Each path below is one point turned by a fixed rotation once a step. After each direction that follows a path, write how fast that rotation turns it, in degrees each step (0 if it stays still).
Each turn is a multiple of 5 degrees from 10 to 175, or 0.
Each row of a path follows its step; steps can be skipped.
Rotation 1:
step 1: [-32.5 -16.1   7.3 -11.4   3.1  19.1  -7.3 -31.1   1.6  -0.1   2.5  16.9
   5.0  -2.2 -11.4  16.9  -2.3  -2.5   0.2  46.9 -24.5   5.7  12.9 -19.9
 -16.9 -25.8  12.2  -6.5  12.6   6.2 -26.2  15.9  31.7  18.1  11.0  -7.0
  -1.0  18.6 -21.8  14.3 -12.6   9.3  -8.4   7.1  -3.9   3.1 -17.6 -11.1
  -9.6  -4.2   4.2  23.1  30.3 -34.1  19.0  24.0  20.2  -5.0   5.0  -2.8
  -2.8]
step 3: [-23.8  -1.6   0.1   2.1  -3.9   5.1  -5.3   8.5  16.7  30.2  -7.9 -26.0
  -4.9  10.4   7.6  -9.8   3.8 -22.1   2.9  -8.0 -16.4   1.6   8.4   6.9
 -14.3   1.8  12.8  10.7 -30.1 -11.0 -25.4 -10.6  13.8  19.7 -28.4  -5.8
 -13.0 -22.1 -19.1 -14.0  -0.9   8.5 -27.8   6.1 -17.5  12.3 -17.3   2.1
 -33.9   1.2   3.9 -14.4 -21.1  -4.7  54.8   2.2  -9.2 -18.2 -11.3  19.5
  21.8]
step 7: [ 11.1 -14.2  -7.8 -24.7   4.0   9.9 -17.8  -2.5 -28.5  27.5 -32.4  -0.5
 -18.0 -14.9 -17.0  18.7  25.8   2.5   4.0  -2.9  16.2  33.2  23.9 -13.3
   4.5  15.1 -37.1  24.7  -5.5   0.6   8.2 -32.7  47.2  -5.7   4.1  -4.1
 -17.3 -19.3 -21.2   5.8  12.3 -18.1  12.4 -13.5  -1.4  -9.7  -0.8 -12.6
 -13.5  14.1   5.3  -4.6   5.7   8.2   1.3   7.7 -10.7  -9.2  -4.3   3.6
   5.6]
step 10: [ 15.5 -34.4 -19.4   6.5   0.6  19.9  13.3  -3.0  -5.9   9.9   2.4   1.1
 -15.5  11.0  -8.6 -21.1  14.7   5.1  -9.7 -16.4   0.9  41.4  -8.2  15.7
  27.6   0.5  -8.2  -0.1 -11.6   4.2  12.8  -0.6  34.1  -1.8  -1.7 -34.7
   7.6  -2.6 -54.7   6.4 -10.9  -4.5  -5.8   8.6   7.9  -4.1 -12.1  -1.3
 -30.6  13.6   3.4  -4.6  -2.6 -17.3  28.9 -24.1  -7.0 -12.7  -2.4 -18.3
 -10.5]
step 12: [ 24.9  -5.8  27.8  -8.3  -9.9  18.7 -22.3 -14.4 -13.0   7.6   6.3   7.1
  17.0  38.0   5.2   1.2  -4.1 -10.4   3.8  -1.3  10.4 -10.1 -33.4 -15.3
 -13.8  13.3 -18.0   8.9  29.0 -11.8  12.7 -15.2  11.4  25.7   5.5 -17.0
 -13.3   4.0 -11.5   2.6 -31.6  20.0 -10.9 -19.5   6.1   5.0  -9.1 -33.0
 -19.7  15.4  -6.7   1.4  22.3 -22.8  17.5   3.8  18.9  16.8  -0.2  29.1
  10.0]
step 15: [ -2.1   6.9  -7.6  -3.9 -21.6  -9.2 -40.9 -21.7 -22.5  -2.9  20.3 -15.8
  15.7  -6.4  -5.3   3.3  17.3   3.3   6.3   5.4   2.8  -2.6 -49.4 -18.8
   3.0  15.3   3.7  12.7  20.5 -22.3   7.4  14.4  21.0   1.1  23.7 -14.0
 -22.9 -15.8 -33.0  -1.3   2.7 -11.2   9.6  16.9 -28.8  -9.6 -11.2   4.1
 -17.8 -20.9  -1.0   7.1  15.1 -11.0  15.5  14.4  -9.3  -7.1  22.3  27.6
   4.4]
step 17: [-34.2 -15.2  -3.8 -17.0   1.7  25.7  36.2   4.6 -19.5 -13.7   5.1  -9.6
   9.4   8.0  -5.9 -11.4  -2.2 -24.1 -20.1  23.2   9.1  11.4  -5.9 -23.0
   1.1   7.6  -7.0   1.7  15.4   6.4  -3.2   1.2  22.7   6.7 -16.4  -8.2
  21.9  32.3 -11.2  -9.4  -1.3 -24.2 -24.8  25.3   1.7   8.4 -22.8  21.0
 -14.5   3.1  16.2  27.4   5.0 -23.5  31.3  17.2 -15.1  15.8 -10.1  11.5
   7.9]
step 19: [ -5.5 -31.1  19.2 -27.4   6.7  14.2   3.3 -26.1  -6.1  19.6  25.7  15.9
  -8.0  11.3   1.3  -0.3   3.3   0.9   4.8  13.4 -37.1   8.6   0.6 -21.7
 -14.5 -11.7  14.4  16.0  -7.8 -21.8 -27.1 -28.8   9.5  24.0 -16.8 -28.9
 -39.7  10.3  11.9   3.0   7.1   5.9   2.8  14.3  -5.1  10.1  -5.9   6.8
 -18.6  -6.9 -12.2 -17.6 -22.4  -6.9  15.1  -2.6  26.6 -12.3  -1.8  19.8
  12.7]
[ 0.7 -3.8 -3.8 -4.8  1.3  4.9 -5.7 -4.0 -5.8  2.1  2.5 -2.5  6.8  2.6
 -3.7  2.7 -4.3 -3.8 -4.1  1.5  7.3  2.2  2.1  2.5 -3.2  9.3 -0.8  3.9
  2.4  4.6  8.6  6.3  4.3 -1.2  3.1  5.2 -3.8  4.1 -4.8 -4.8 -2.3  0.4
  2.7 -5.2 -2.4 -2.6  2.7 -7.4 -0.9 -3.1  4.9 11.0 -1.5 -6.0 -6.0 -3.5
  0.1 -0.1  3.9 -3.5  3.9] => 135
[ 3.0 -5.3  5.1  1.4  4.3 -1.6  1.6 -5.9 10.7  3.4 -1.8 -4.4  5.1  3.5
  1.0 -1.2 -3.1 -4.3 -3.5 -7.1 -3.9 -5.5  5.5  0.5 -2.4 -4.7 -2.4  3.8
  0.5  2.4 -2.2  2.9 -9.1 -1.1 -0.5 -6.2 -3.0 -0.4 -8.1  0.1 -2.0  4.7
  3.5  1.1 -3.5  0.9 -5.3 -0.6  4.0 10.2  1.8 -0.8  2.1 -7.9  2.9 -4.7
  9.0 -2.6 -0.8 -3.8  1.4] => 40
[ 2.7 -7.5  5.8  2.3  4.2 -1.5 -6.9 -4.4 -2.1  3.5  2.0 -1.1  0.3 -5.5
  8.2 -4.3  1.2 -0.2  4.8 -1.0 -8.0  6.9  0.1  2.4 -2.2  3.1 -3.2 -6.9
 -5.8  2.1 -0.5  0.0  2.6  2.7  1.7 -8.0  0.1 -2.7 -0.1 -1.0 -1.7 -3.7
  4.5  4.6 -8.4  1.9 -6.7  0.6 -2.0 -6.7 -1.2  1.2 -4.6  3.5 -8.7  0.6
 -1.3 -2.2  9.0 -3.1 -7.0] => 85
[-7.3  3.1  4.3  9.5  1.9 -0.6  4.0 -3.6  1.9  5.4  3.4  3.4  4.4 -7.7
 -1.2  8.3 -4.0 -1.0 -2.5  9.5  3.8  0.5  1.7 -7.9 -3.3 -0.6  0.7  0.1
 -1.7  0.2  8.3 -0.3 -1.2 -9.5 -3.6 -5.9 -1.3 -1.3  3.4  1.9  2.2  4.6
 -2.4  5.2 -7.2  0.6 -2.8 -0.5 -1.8 -0.2  4.0 -2.1 -6.8 -0.6  2.8  0.9
 -5.7 -1.7  1.0  4.6  7.1] => 25
[  1.4   3.7   7.5   0.9   1.9  -0.3  -1.9   3.0  -4.1   3.7   7.9   7.3
  -3.5   2.5  -2.3  -0.7   5.2   1.3  -1.5 -10.1   4.5  -2.9  -4.7  -6.8
   2.4  -0.8  -6.4   2.0  -2.7  -0.4   7.9   5.6  -2.4  -2.0  -3.0   2.4
   1.8   0.0  -3.4  -0.4  -9.5   3.0   3.2   6.0   9.6   4.8  -1.6   0.6
  -0.6   1.0  -5.9  -0.9   2.5  -2.1  -0.3   4.9  -6.2  -2.8   6.1  -7.2
   1.0] => 20
[ 0.5 -4.7  4.2 -4.8 -7.0 -5.2  4.4 -3.7 -0.1  0.3  8.7 -1.9 -2.4  7.1
 -2.5 -7.5  0.3  6.3 -6.6  2.4  2.0 -4.4  1.9 -7.4 -1.3  4.0 -1.6 -4.0
  4.7 -0.2  0.0  4.9 -6.9  2.6 -1.9 -0.1 -9.1  1.3  8.4  2.2  6.7 -2.6
  1.8 -0.9  0.3 -4.8 -4.3  7.3  0.6 -2.5  6.7  0.9 -1.9  4.3 -0.8 -4.8
 -4.5  2.9 -0.4 -4.4 -3.3] => 10
[  0.3   5.0  -0.3   3.4  -5.7   0.4  -6.9  -6.0   3.1   7.7  -1.7  -1.7
  -3.1   2.0  -0.1   2.6   5.4 -12.5   9.7  -5.6   5.5   3.4   9.1  -4.0
   1.6  -5.0  -3.9   2.0   6.1   1.0  -0.8  -2.0  -0.2  -1.8  -2.6   1.1
   3.1  -4.2   4.9   0.0   0.0   0.7  -1.7  -0.3   4.3  -4.2  -2.7  -4.4
   2.6  -4.1   4.4  -0.1  -2.7   8.0  -4.4  -2.3   2.0   6.7  -4.2  -5.2
   0.0] => 160
[  2.4   7.6  -1.1   3.2  -0.8   3.5  -0.9  -5.1   0.9   2.3   9.0  -5.4
  -3.9   2.4  -0.5  -3.3  -3.7   6.4  -1.6  -2.9   3.6  -7.5  -1.4   1.6
  -3.4   3.9   3.1   2.2  -2.7  -4.0   5.1  -7.5  -5.2  11.8   5.8   0.4
   3.3 -10.2  -1.8  -2.7  -6.6  -1.4  -0.8   6.0  -5.4  -1.9   3.1  -4.6
  -1.7  -2.9   2.3  -0.8  -4.5   2.9   0.0   2.3   5.7  -1.5  -4.9   4.4
   1.6] => 115
